One turn moves every row onto another: examples first, then more rows asked
fenu: [ 17.5  19.7  12.3  -1.1   5.4  13.9  -5.2   4.7   0.1   1.7  -5.3   8.1
  -8.8  13.3  -2.8  -5.1   1.1  -1.4   8.2 -27.3  -2.1   1.4 -10.4   4.8
   6.1   6.1 -15.1  -2.1  -6.7  -3.5   5.1   7.3  16.1   3.7   0.3   6.1
  11.1  -0.5  -4.3  -1.5   4.0   4.6  -5.8  18.1   8.3  -4.9  -1.0]
kile: [-13.7  -8.8  -8.8  10.8  -4.8  -5.4   4.7  -3.5   8.9  -1.3  16.3   4.9
  -8.5 -12.9   0.0  -6.2  -6.2  10.1  -7.3   5.1  -7.2  -5.7   5.6  11.1
 -20.8  -0.7  -0.6  -4.3   9.2  -0.5  -8.0 -20.6 -22.0  -7.4   4.5  11.0
 -11.8  -1.9   2.1   2.8  -6.2 -12.3   7.8  -4.4   0.5   9.4   1.6]
lasuk: [-16.8  -2.3   5.5   8.9   7.6   2.1  -6.9  -9.1  -1.2  -2.8   1.4  -2.2
  -4.6  -6.4 -11.7  -6.8 -22.9  10.4  -8.7  10.9  -3.4  -5.1  11.9  -0.5
 -17.5 -10.0  -1.9  -1.9   5.0  -8.1  -8.2  -6.9  -4.6  10.3  -4.2  10.6
 -20.1   5.1  -1.8  12.2   0.0  -8.8  -7.2  -6.5   1.6  -0.6  13.9]
gesug: [ -5.6 -17.4  -5.7  16.2 -10.9 -10.5   7.8   0.6  10.2   7.3  11.0   6.1
  -7.2 -11.4  -5.3  -6.5  -4.0  15.9 -13.6   0.3  -5.5   2.1   4.8   4.6
 -23.1   3.4   4.3  -2.1  17.0   0.0   1.8 -17.1 -17.4  -7.0   4.2   4.3
 -10.0  -4.8   6.9  -8.4   0.2 -14.5  -0.1  -8.0  -6.7  12.6   0.1]
Somok: [ 17.7  -8.7   4.8   6.9 -10.7  -4.2 -11.7  -0.8  -5.0  -9.7   3.7  -1.6
 -17.4  -4.4 -25.2   5.0 -10.6   3.2  -1.7   3.0  18.5   8.5  -9.5 -16.1
  17.0 -10.2   0.7   6.0   0.5   4.6  -7.0  -0.6  -1.2  -7.6   0.8   1.2
  -3.1  -1.5   2.6 -18.3  -5.7  -3.1  14.1   2.7  -6.9  16.9 -15.8]
lilo: [-15.4 -14.0  -3.8   4.1  -2.9  -5.8   0.9  -9.2   2.6  -7.1  23.6   4.9
  -3.2  -9.2  -4.3   0.1  -3.8   5.1 -12.8   8.2  -8.8  -3.0   7.8  -6.5
 -20.2  -6.3  -8.6   2.1  13.1 -13.4  -5.4 -20.7  -4.8  -6.4  11.4  -1.4
 -14.6  -6.2   0.1  -2.6  -0.3 -21.3   9.2   0.0  -3.7   8.9   5.1]
Setu: [ 21.4  24.2  12.2  -0.1   3.1  10.1  -7.1   6.2   1.7   0.1  -2.5  12.3
  -9.3  12.8  -6.1  -3.9  -0.3   2.3   8.8 -26.7  -2.7   1.6  -9.3   4.0
   6.7   6.1  -6.4  -3.7  -9.0  -3.2   1.4  11.5  14.8   6.4  -2.9   4.7
  11.2  -0.5  -0.9   3.3   3.1   2.1 -10.3  13.7   1.1  -3.0   1.3]
dute: [ 12.1  11.3   5.6  -6.2  -1.2  10.3   6.1   4.2   5.8   3.3  -8.7   6.6
  -5.0  16.2  10.4   1.9   9.0  -4.9   5.2 -35.5  -3.0   2.7 -14.2   8.9
   6.7  14.1  -8.6  -6.5  -3.5  14.7   4.1  -9.9  -1.8   0.0   5.5   3.5
  15.9  -5.7  -0.4  -5.6  -2.5   5.0  -5.0   3.4  -0.6  -5.9  -4.9]
bado: [ -3.7  -7.8   8.3  13.8  10.3   2.5  -8.1  -4.5  -7.6   0.1   0.4  -5.0
  -5.0  -7.9 -11.7  -2.9 -33.7  12.0  -9.9   7.5  -8.1  -6.5  -2.0  -8.6
 -18.9 -10.3   0.5   1.2  10.2 -11.3  -3.3  -3.6  -2.1  12.7   4.7   5.3
 -16.5   3.5 -10.2   0.5  -0.3  -8.7  -8.3  -6.9  -3.9   1.7  11.5]
muv: [  7.2 -14.9  -7.7   8.8   2.4 -15.5  -8.5   6.0 -12.9 -18.1   4.2  -4.5
  -9.6   7.7 -14.5  10.8   9.9   7.9  -0.2  10.9   9.5  17.6  -8.8 -11.3
   9.4   2.8   0.0  -8.9 -17.1  19.0 -10.1  -5.3  -4.8   7.2   6.9   3.8
  -9.9  -2.1   8.2  -6.2  13.3   7.3   6.3 -13.6  -2.1  -4.2  -1.5]
mepa: [ 19.7  20.3  -2.0  -1.2   9.5  10.9  -1.2  14.6   9.3   0.8  -5.2   6.2
  -4.5   7.6  21.5  -7.0  -2.6   0.1  -4.7  -5.1 -20.3  -8.3  -7.5  -4.8
 -10.1  16.9  12.9  -6.0  -6.5  -1.9   7.7   4.3   2.1   9.0   3.8   5.0
  12.7  -1.2  -4.4   1.4   7.1   9.5  -2.1   4.3  -3.2 -12.1   2.7]
Tuve: [ -4.0 -16.9  -3.7   0.6  -1.9 -22.1 -10.3   2.3 -11.5 -19.1  16.4   0.3
  -2.9   4.1 -10.3  17.2   6.3   3.7  -8.0   5.6  10.8   9.7  -3.5  -9.9
  12.2  -4.0  -5.8   0.5 -17.3  13.9  -8.0  -7.7  -7.9   4.0  11.8  -5.0
  -5.8  -6.7  12.4 -11.3   6.7  -1.8  16.0  -4.6  -3.9   3.2  -5.5]
nopa: [-19.7 -13.2   2.7   4.4   2.5  -7.0  -6.8 -10.1  -3.1 -11.4  10.3   2.9
   5.0   0.0  -2.3   0.2 -12.1   6.9 -11.4   7.4  -7.3  -2.2   8.8  -8.3
 -21.4  -9.8  -3.6   3.1   7.1  -3.8  -7.3 -12.9   1.2   8.2   8.2   1.5
 -18.7  -2.8   1.4   4.6   9.4 -14.2  -2.6  -9.1  -4.0   1.5  18.5]
Nar: [ 14.0  15.3   5.0  -5.3   0.2  11.2   7.7   6.4   7.6   2.8  -5.5   5.6
 -12.3  12.4   8.1   6.7   8.6  -2.4   4.6 -34.6  -5.5   1.6 -14.4   5.9
   4.6  16.7  -2.4 -10.7  -5.5  13.6   3.3 -11.1  -3.7   1.9   4.4  -0.4
  16.1  -5.2  -2.8  -2.9  -9.7   2.6  -6.2   1.8  -5.7  -5.7  -6.8]
gogaf: [ -2.1 -10.3   4.0  -6.0  -1.7  -6.4 -16.4  -7.1 -13.0 -16.5   8.2  -5.8
  -8.7   4.6 -18.6  15.9   0.8  -1.6  -9.1  11.2  16.4   7.2   2.7 -23.5
  16.8 -13.0  -8.8   4.4  -8.7   4.9  -6.8  -6.5   3.3   1.7   4.8  -6.0
  -9.0  -4.1   8.2 -10.7   0.1  -5.1  13.9  -0.4  -4.6   3.9  -7.7]
Vufe: [ 18.8  20.5   2.8  -9.6  -0.6   6.6  17.3   6.6   8.7   7.3 -10.4  10.8
   3.2   8.7  10.8 -16.1  -5.6 -10.2  -1.3 -15.4  -6.8  -1.9  -2.3   3.2
  -0.8  12.1  10.4   3.2   4.4 -14.0   2.4   2.3  -1.6  -9.9  -1.4  -4.8
   3.2  -4.3  -0.8   1.4   6.0   5.0   6.8  10.1  -0.9   0.2  -8.1]
nezi: [ 19.8  21.5   4.1 -11.6  -3.8   9.3  12.2   5.8  11.1   8.7  -8.8  11.1
   0.4  10.1   7.4 -11.9  -4.7  -7.5  -4.0 -16.1  -5.9  -1.6  -1.0   2.6
   1.2  14.1  15.5   1.5   2.9 -17.0   3.2   2.6  -2.9  -8.0  -4.2  -6.7
   0.4  -3.5  -1.4   3.3  -0.3   6.3   0.1   4.5  -9.2   2.6  -5.7]
Gaz: [ 13.5  -8.2  -0.7   0.4  -4.4  -0.6  -5.7  -4.2 -12.8 -13.8   4.8  -6.1
 -17.5   2.3 -24.5   8.0   1.0  -4.4   1.8  11.7  17.2  14.4  -9.0 -19.3
  19.9  -5.5  -4.7  -3.7  -3.1  -0.5 -12.9  -7.2  -0.7  -8.5   1.9  -1.6
 -13.0  -0.8  -0.7 -10.6  -3.9  -1.0  14.7  -3.2  -3.4   7.3 -15.1]
Vuk: [  4.6 -19.2  -1.6  11.0   5.9 -17.9  -3.2  10.7 -12.3  -9.7  -0.5 -11.1
 -11.9   4.2 -14.7  15.1  -1.0  15.2 -12.6   1.6   8.0  15.6  -7.9  -6.5
   7.1   3.4   3.0  -5.3 -18.5  18.3   0.5  -6.7  -6.4  19.4   5.2  -2.5
  -3.1  -1.4   8.6 -15.0   7.3   6.8  -1.0 -13.1  -4.4  -4.8  -4.6]
Vigag: [ 16.2  18.3   0.1  -2.5  11.0  11.5   5.1  11.6   8.1   1.6 -11.0   1.6
   0.3  10.6  23.3  -8.5  -3.2  -5.0  -5.0  -3.7 -16.1  -6.2  -3.2  -4.5
 -10.2  14.9   9.1  -2.7  -2.6   1.2   9.3   3.0   4.0   7.8   2.1   3.1
  11.4  -0.8  -2.4   1.0  10.4  10.6  -0.1   5.4   2.6 -15.4   0.3]

Somok goes to gesug
muv goes to lasuk
mepa goes to Setu
Where do these go?
Vigag goes to fenu
nopa goes to gogaf

